In the rows, zero is written as 128.
One turn sends every row of this set to another row. A few are shown first. Where does it send the rows asked after them?
Q807: [ 94 102 131 143 128 169 150 145 131 137 106  97 136 130 138 147 130 150
 102 152 107 144 149 113 102 116 153 118 134 154 151 130 112 112 141 118
 129 116 156 190 122 141 142]
Q378: [150  84 149 143 132 131 140 150 125 132 123 107 156 162 125 146 158 145
 128 122 119 147 144 137 133 136 159  96  93 122 149 141 108 113 132 125
 118 119 149 193 112  95 163]
Q274: [138 110 121 123 119 112 140 136 107 154 108  98 135 130 140 145 127 140
 124 135 159 118 119 127 116 135 131 139 127 119 130  97 134 130 133 122
 122 151 113 145 129 118 133]
Q438: [109  66 128 136 138 136 156 132 109 128 138 133 152 126 127 129 138 129
 139 142 122 151 151 147 120 112 125 129 119 149 147 122 107 122 161 127
  99  84 173 159 128 115 111]
Q901: [145 116 128 119 107 135 128 147  99 126 142  97 129 133 128 134 127 134
 121 106 151 102 121 125 115 148 134 150 137  91 149 115 121 118 118 114
  98 131 128 179 147  97 148]
Q87: [144 107  97 138 128 122 130 126  93 128 144 100 128 146 155 116 124 151
 142 125 157 149 137 121 124 121 118 139 131 116 134 112 129 137 128 133
 103 141 131 153 147 109 153]
Q837: [129 108 110 115 118 117 121 141 108 158 115 103 140 138 138 152 124 139
 128 126 159 115 111 136 110 148 130 134 129 125 128 100 125 131 133 125
 116 137 112 147 127 114 130]
Q937: [132 119 111 148 121 133 136 141 103 129 140  81 131 148 138 130 142 150
 140 130 159 133 128 125 107 137 120 148 166  99 116 120 106 141 132 105
 136 121 132 136 135 127 130]
Q399: [124  86 161 124 127 164 129 107 124 134 125 109 169 108 130 163 144 115
 106 142 122 148 147 133 128 137 151 124 120 137 121 112 113  97 149 101
 110  98 160 172 144 132 144]
Q108: [105  73 126 134 144 142 143 128 118 126 147 129 157 140 135 127 152 125
 132 140 127 152 142 144 125 104 126 129 112 155 148 126 110 119 150 119
 104  78 187 163 125 115 120]
Q296: [ 97 102 125 135 117 169 148 154 134 133  95  85 131 141 139 152 140 156
 112 147 116 152 141 123 107 118 145 119 137 156 168 134 112 107 131 119
 125 112 144 183 128 142 144]
Q590: [113  83 143 125 137 153 126 138 106 113 147 112 121 132 136 137 167 156
  87 117 132 139 157 114 125 130 116 115 133 110 150 151  80 106 166  98
 107 114 167 160 106 112 155]
Q173: [113  70 132 128 134 128 144 146 112 127 137 121 153 137 134 132 139 131
 145 136 131 162 137 152 125 103 120 129 118 145 164 133 105 124 152 123
 104  72 176 157 128 120 129]
Q584: [126  76 168 127 120 163 131 103 122 133 114  99 163 110 133 162 146 123
 109 144 122 144 152 145 108 135 148 127 129 129 113 106 100  98 162 105
 115 102 146 166 143 132 142]
Q523: [108  85 155 119 141 145 132 135 117 118 145 106 130 133 141 141 155 144
  87 124 115 136 151 119 118 126 122 116 143 107 146 153  80 114 161  93
 119 111 175 166 100 126 160]
Q821: [133 121 105 143 120 146 122 146  96 134 146  89 138 153 133 138 136 146
 141 124 156 131 122 125 100 143 125 145 168  98 120 119  99 141 129 111
 124 103 137 146 148 125 131]
Q138: [119  92 151 120 132 146 125 151 108 118 132 103 134 134 139 144 159 149
  92 116 129 149 150 122 132 131 120 113 140 109 157 160  79 112 161  89
 113 108 168 150 109 133 161]
Q863: [138 112  95 126 134 120 118 128  92 128 140 112 132 153 157 125 122 148
 144 132 149 143 138 116 119 127 129 134 138 109 141 119 115 129 128 147
  99 139 127 154 149 121 156]
Q806: [ 90  97 128 145 121 175 146 142 130 131 108  86 117 136 134 148 143 163
 107 152 110 137 148 120  97 123 146 121 142 151 149 126 106 107 147 117
 128 117 146 185 122 124 140]
Q355: [147  76 142 150 141 140 143 130 125 130 135 124 152 152 123 139 163 150
 130 129 112 145 156 128 135 139 153  92  94 125 133 138 111 111 138 129
 109 123 154 192 116  83 148]
Q598: [131  82 149 138 144 135 137 131 133 131 137 114 148 165 127 139 164 144
 122 130 119 139 147 131 128 137 158  97  95 132 135 136 112 109 141 129
 126 120 160 198 109  91 160]
Q841: [154 100 128 130 125 127 151 117  96 130 126  88 134 136 136 114 136 120
 128 132 138 120 120 121 123 145 130 145 138  86 137 117 111 137 122 113
  98 122 143 128 165 116 121]
Q182: [143 100 119 127 124 120 139 122 101 133 123  97 140 147 135 123 138 113
 130 129 131 109 114 128 115 155 134 140 137  88 139 127  99 132 122 123
  95 122 136 130 158 117 114]
Q851: [148 114 129 127 107 127 135 143 103 119 148  82 124 134 126 125 137 139
 119 108 158 107 125 129 120 151 131 154 129  98 137 115 128 124 121 102
 109 136 131 171 142  96 150]
Q838: [134  85 172 118 114 161 127 110 123 130 112  95 167 119 133 165 150 115
 119 136 127 159 140 143 125 137 152 131 116 126 131 120 108  97 151 106
 114  91 147 167 152 136 150]

Q274 -> Q851
Q598 -> Q399
Q138 -> Q173
Now these:
Q438 -> Q806
Q837 -> Q901

One turn sends every row of this set to another row. A few are shown first. Where does it send the rows asked after them?
Q817: [ 93 139 103 136 138 124 120 144 103 142 121 111 108 123 164 131 136 133
 144 118 121 134 145 138 117 109 143 118 109]
Q819: [142 142 130 160 136 107 123 102 131 129 157 145 109 141 131 128 148 114
 155 115 142 100 118 119 143 108  93 142 105]
Q545: [131 135 123 160 148 105 125 135 131 105 141 139 129 190 124 113 141 122
 140 112 147 116 132 110 139 134  89 132 125]
Q993: [131 163 124 141 138 121 127 110 125 122 119 125 151 136 144 161 159 100
 110 105 156 121 142 107 162 110 129 115 119]
Q565: [116 158 119 164 121 144 142 106 123 129 117 110 132 118 148 131 134 116
 104  92 139 120 140  88 142 128 125 141 124]
Q925: [ 91 132 106 131 136 122 123 153 107 130 135 132 108 128 159 139 117 124
 154 110 119 129 153 122 126 115 146 115 110]
Q177: [121 123 117 178 126 142 143 137 139 113 132 129 124 169 136 108 143 135
 127 107 139 146 139  77 128 139 112 132 119]
Q213: [100 130 114 128 132 117 114 151 110 133 133 144 104 129 156 141 120 127
 166 111 124 124 154 129 134 112 144 115 109]
Q299: [ 94 125 113 159 135 140 147 116 131 121 126 104 112 163 136 107 150 118
 123 126 137 134 142  93 126 147 120 154 119]
Q34: [134 139 148 161 125 119 123  98 142 127 142 124 111 146 132 122 131 129
 164 116 143  97 119 117 158 107 101 140 123]
Q92: [107 136 112 177 132 149 152 129 140 117 142 120 114 142 129 106 145 125
 123 115 139 144 133  85 138 129 114 148  99]
Q205: [130 142 134 164 160 125 134 126 124 105 139 133 128 190 121 118 141 114
 145 121 138 128 118 112 141 113 102 146 121]
Q635: [121 146 106 163 122 132 138 118 118 134 121 120 129 134 149 133 139 127
 102  80 135 118 129  78 121 131 107 133 121]
Q798: [ 95 140 111 129 153 125 125 156 117 137 116 126 111 127 156 133 132 139
 154 121 128 119 153 121 111 110 155 118 113]
Q835: [158 149 152 155 113 142 125 110 142 127 120 139 132 147 142 151 161 127
 145 117 150 136 118 107 143  94 120 120 108]
Q91: [135 159 115 136 135 117 128 126 129 121 121 127 152 152 146 155 161 112
  99 101 159 125 134  97 138 114 110 103 119]
Q685: [116 133 135 129 125 131 100 167 146 137 121 115 141 131 145 126 130 133
 150 131 136 119 156 147 118 129 144 120 116]
Q330: [108 129 128 133 132 135 106 168 141 138 130 104 144 135 145 121 125 129
 140 133 127 124 154 135 108 128 146 122 121]
Q583: [123 140 131 183 131 157 153 127 128 107 125 120 128 164 133 113 141 125
 132 112 131 147 120  94 127 131 115 146 116]
Q534: [144 137 137 146 111 128 130 122 157 125 125 131 125 151 145 149 166 141
 143 113 163 132 122  98 146 101 115  96 105]
Q164: [115 131 121 137 128 137 110 153 138 148 139 101 132 143 156 104 128 130
 128 135 129 150 151 142 115 120 145 125 121]
Q547: [124 157 127 128 115 128 129 105 132 126 101 122 133 134 153 155 178 108
 110 121 162 125 151 112 138 132 126 120 112]
Q815: [128 154 123 131 151 113 117 137 111 139 137 138 114 150 164 100 129 126
 136 139 133 133 163 141 100 122 133 126 139]
Q552: [127 138 131 131 116 131 105 156 147 144 121 117 124 138 153 112 136 137
 144 129 143 142 153 163 131 124 143 121 115]
Q582: [128 160 132 120 140 118 130 139 125 127 147 147 109 146 165 111 110 122
 146 129 141 122 157 133 107 127 136 112 142]
Q166: [133 151 128 132 152 119 126 145 131 138 136 134 123 141 162 110 125 126
 148 130 135 114 153 138  89 134 150 124 141]
Q639: [102 147 106 149 127 136 148 107 121 128 107 106 124 136 152 137 163 106
 104 106 144 128 142 102 124 150 128 141 118]
Q445: [131 161 128 125 147 120 132 146 134 135 125 129 123 132 165 122 131 127
 146 125 142 113 147 146  96 133 152 113 136]
Q513: [122 173 122 120 143 116 130 140 118 130 118 128 113 136 169 115 138 128
 136 132 147 130 151 157 110 123 135 108 130]
Q75: [146 147 149 152 119 129 132 104 149 118 132 137 126 142 147 148 162 124
 157 130 160 129 135 104 161  96 125 105 115]
Q447: [118 165 105 164 133 131 149 113 116 124 128 126 125 117 143 133 151 104
 104  92 141 122 131 100 132 135 111 142 106]
Q546: [110 129 116 140 133 115 101 145 105 145 122 139 102 133 155 122 133 137
 162 118 121 128 159 144 126 113 138 130 109]
Q332: [140 144 149 156 130 123 114 106 126 128 133 132 121 158 126 136 139 128
 154 114 137 103 107 116 144  93  93 144 112]
Q662: [120 135 132 121 112 135 109 161 154 140 138 115 132 135 151 123 113 123
 138 117 142 134 151 146 136 128 147 116 118]
Q5: [111 121 131 155 140 117 126 111 132 116 145 119 113 180 130 107 151 113
 148 145 139 118 139 112 127 137 100 150 125]
Q302: [138 136 133 156 121 107 122 112 138 129 134 135 107 154 135 133 141 138
 159  97 146  95 110 114 141 112  87 126 115]
Q402: [124 170 126 116 137 121 139 140 125 125 137 139 112 137 173 118 114 119
 136 124 144 125 155 134 108 129 140 106 140]
Q201: [138 170 126 141 127 128 131 123 138 116 127 137 147 131 139 147 169 102
 103 120 166 134 146 107 147 119 112 116 103]
Q230: [106 133 119 131 151 120 114 155 118 140 119 141 107 132 151 128 131 143
 165 123 127 113 160 125 116 111 152 126 114]
Q991: [119 162 122 165 128 148 138 119 110 121 104 118 136 137 136 136 139 119
 105  87 133 125 124  97 133 124 110 148 114]
Q927: [125 143 128 164 149 119 133 129 138 103 160 133 131 168 120 106 147 108
 135 140 146 127 134 109 140 127  90 141 112]
Q730: [143 169 129 144 140 135 131 120 120 120 106 138 148 152 139 156 162 109
 106 101 154 136 132 105 146 107 125 125 112]
Q924: [114 128 127 127 118 137 109 161 150 139 148 111 132 144 148 114 106 121
 136 121 133 137 151 137 128 129 145 123 123]
Q683: [145 144 137 149 114 132 125 112 154 135 137 142 116 128 135 141 165 129
 142 120 160 130 131 103 158  95 117 123  90]
Q280: [134 120 139 143 127 106 113  93 138 136 139 134 103 163 137 132 161 119
 164 133 146 104 132 124 139 117 108 142 117]
Q861: [113 138 123 183 134 149 156 122 129 102 132 124 128 155 141 110 140 119
 131 121 137 148 150  83 140 138 126 138 126]
Q725: [138 137 141 127 112 121 114  97 150 141 113 134 112 145 144 150 175 124
 143 128 163 117 141 115 151 109 124 126 107]
Q33: [117 135 126 169 157 113 131 122 124 102 147 128 130 176 122 114 134 106
 146 120 139 116 137 114 159 129 107 147 127]

Q166 -> Q230
Q927 -> Q819
Now these:
Q725 -> Q547
Q925 -> Q924
Q815 -> Q546
Q991 -> Q583
Q861 -> Q33
Q534 -> Q91

One turn sends every row of this set to another row. A few are shown first. Where does it send the rows asked after them?
Q372: [154 155 128 150 152 129 130 121 147  99 139 146 157 135 106 137 131 113
 129  98 126 123 127 143 138 130  92 107 133 149 123 161 107 153 106  90
 116  99 138 131 115 122 140 132 137 131]
Q902: [117 172 133 126 119 127 139 111 128 119 160 143 123 122 128 112 128 147
 140 145 118 128 106 132 126 126 123 132 165 138 148 126 124 133 122 108
 142 132 149 136 119 129 131 121 104 116]
Q678: [121 118 155 139 115 153 134 171 141 147 146 153 100 126 142 124 161 124
 106 122 131 111 134 122 150 106 120 137 122 117  99 143 112 135 134 130
 119 146 124 103 118  80 120 117 166 134]
Q407: [145 145 130 111 153 138 151 128 134 107 162 144 127 147 127 119 142 136
 151 105 139 130 129 133 158 113 114 106 140 120 154 146  95 145 104 103
 130 116 142 130  86 133 146 128 114 124]
Q99: [120 155 151 111 112 164 148 110 135 122 173 136 108 119 132 116 132 135
 143 129 122 113 116 120 137 130 113 121 146 150 140 125 119 132 119 109
 141 128 135 139  97 137 123 107 119 126]
Q440: [154 138 127 103 128 152 143 132 130 119 176 128 119 130 126 103 123 130
 148 126 138 127 147 143 178 128 122 132 140 120 140 128 123 139  99 125
 155 142 138 122  96 116 125 138 110 117]
Q958: [117 135 126 175 113 120 125 154 133 146 106 140 118 140 137 139 159 121
 117 116 120 113 125 116 146  99 146 141 136 116 103 126 125 127 127 123
 124 145 131  95 106  83 141 133 165 118]
Q625: [152 118 145 149 139 172 127 124 151 100 154 122 128 125 108 121 140 102
 155 120 149 135 140 158 143 137 105 108 118 140 125 131 125 124 124 115
 145 117 131 126  77 120 112 125 152 111]
Q192: [114 117 150 140 116 139 126 169 135 143 147 153 102 128 146 120 160 145
 104 128 133 117 126 126 156 102 138 138 129 110 110 136 107 138 135 133
 124 153 127 101 130  80 131 127 146 125]
Q887: [153 137 142 126 149 157 144 121 145 107 155 140 134 139 120 134 140 115
 141  94 132 116 133 130 157 124  98  95 123 147 133 155 101 145 102  94
 120 104 127 133  85 135 137 121 138 137]
Q339: [137 147 138 113 138 164 141 134 122  99 150 118 126 130 143 101 158 116
 162 124 144 142 130 129 161 127 107 142 147 128 158 137 105 156 114  99
 141 121 127 124 111 141 113 115 145 134]
Q702: [127 114 132 148 118 143 141 163 137 140 125 147 101 149 152 137 163 128
 112 118 124 110 110 116 127 116 139 146 130 119 101 136 120 136 135 126
 119 160 116 124 117  84 143 116 154 124]
Q675: [129 163 151 132 112 160 141 107 144 119 159 136 126 108 118 128 124 110
 129 126 113 108 114 121 122 138  93 122 140 169 118 137 129 134 118  99
 130 113 135 141 107 130 113 107 144 134]
Q273: [121 136 135 165 114 136 132 158 136 144 109 143 112 138 135 141 165 106
 118 113 123 109 133 113 136 102 132 149 131 122  90 131 126 128 126 122
 126 137 132  98  97  89 134 120 181 125]
Q485: [151 133 133 174 144 144 116 123 152  96 134 132 152 124  98 130 133 101
 144 131 144 145 131 170 127 144 101 116 129 140 116 137 130 128 129 111
 140 116 144 124 101 110 112 139 154 109]
Q145: [163 156 122 148 130 142 126 126 144 107 148 132 154 118 100 125 111  99
 124 124 122 121 143 154 152 143  92 136 139 148 103 144 136 147 100 114
 138 121 139 121 126 102 119 152 141 126]
Q646: [130 118 127 161 119 129 140 159 144 144 121 145 110 148 149 140 158 121
 109 118 117 112 106 121 129 119 138 141 130 126  97 138 122 133 134 125
 111 161 115 119 122  83 140 120 162 128]
Q719: [115 126 143 153 109 148 130 161 126 138 119 140  99 145 141 135 170 120
 119 109 135 109 140 107 139 100 134 149 128 120  97 126 123 133 124 122
 129 138 129 102  96  88 142 116 161 113]
Q486: [147 162 120 137 157 113 135 129 133  99 145 151 146 145 112 125 137 131
 138 114 131 140 122 145 140 119 110 118 151 124 146 154 104 153 109  98
 129 112 152 129 117 120 150 140 111 121]
Q266: [125 119 129 157 118 132 135 162 137 140 120 146 106 147 151 136 158 129
 110 119 120 114 106 122 129 115 143 142 132 122 101 137 121 136 133 124
 118 161 116 122 126  81 146 124 152 122]
Q175: [110 130 139 165 108 133 124 155 125 141 117 137 107 148 143 136 163 136
 118 114 129 114 132 114 149  98 151 146 131 117 106 123 122 130 125 123
 134 146 130  98 103  86 149 126 153 109]
Q962: [127 158 134 137 138 141 115 129 117  90 137 117 137 133 133 102 148 133
 152 130 141 149 124 143 154 131 117 146 154 131 159 135 111 161 115  95
 140 122 131 122 143 129 127 133 126 121]
Q453: [144 150 135 141 137 162 133 120 142 106 141 115 142 116 134 114 146  97
 157 118 128 130 124 132 164 137 100 128 138 146 145 143 113 152 111  94
 129 114 119 120 115 142  99 123 171 149]
Q653: [121 126 144 160 116 136 133 167 149 149 133 157 117 121 135 131 155 117
 100 127 121 111 123 129 148 105 121 135 129 121  95 146 116 135 136 126
 113 144 128 100 130  78 118 127 176 140]
Q172: [131 115 131 151 120 140 146 164 142 143 126 145 104 146 151 137 161 118
 113 117 118 111 108 119 129 115 137 144 129 125  97 138 122 133 137 127
 114 158 114 122 114  83 137 115 166 127]
Q340: [137 157 130 164 133 138 110 117 130  98 130 113 154 120 128 115 138 116
 144 123 124 139 118 144 159 140 109 134 146 152 144 143 113 158 114  90
 129 115 121 117 148 130 116 138 151 137]
Q544: [142 120 140 139 140 154 131 128 140 102 156 127 120 134 117 110 142 128
 165 130 156 151 133 160 151 130 128 112 131 119 146 124 117 124 126 123
 154 133 142 126  78 119 122 132 126  98]
Q81: [126 176 135 149 118 126 131 109 138 117 147 144 142 113 115 129 124 120
 126 142 111 121 104 135 112 135 103 134 158 155 122 136 131 137 123 100
 132 121 147 132 130 124 121 125 130 124]
Q932: [115 126 139 161 116 124 122 163 142 147 136 156 119 126 139 125 152 138
  98 132 122 120 118 132 150 104 136 137 134 114 106 142 112 134 138 129
 117 152 128  97 138  73 127 136 154 130]
Q113: [163 135 138 120 127 175 138 124 146 118 170 122 127 120 115 118 119 104
 140 113 130 109 153 141 172 139  96 124 124 148 111 137 129 141  96 119
 146 128 127 124  98 113 115 133 142 132]
Q249: [152 159 112 131 134 120 130 134 130 109 156 138 146 131 109 109 116 126
 136 137 128 137 139 157 160 128 116 146 155 122 131 134 129 145 102 124
 153 139 153 119 132 106 129 158 112 112]
Q532: [143 138 122 164 144 125 118 128 139  96 140 134 144 132 104 117 135 124
 154 140 145 157 128 173 133 131 124 123 143 117 138 128 125 130 129 118
 151 130 154 121 104 112 124 144 125  96]

Q81 -> Q675
Q719 -> Q175
Now these:
Q702 -> Q266
Q407 -> Q486
Q678 -> Q192
Q544 -> Q532
Q453 -> Q339
Q145 -> Q113

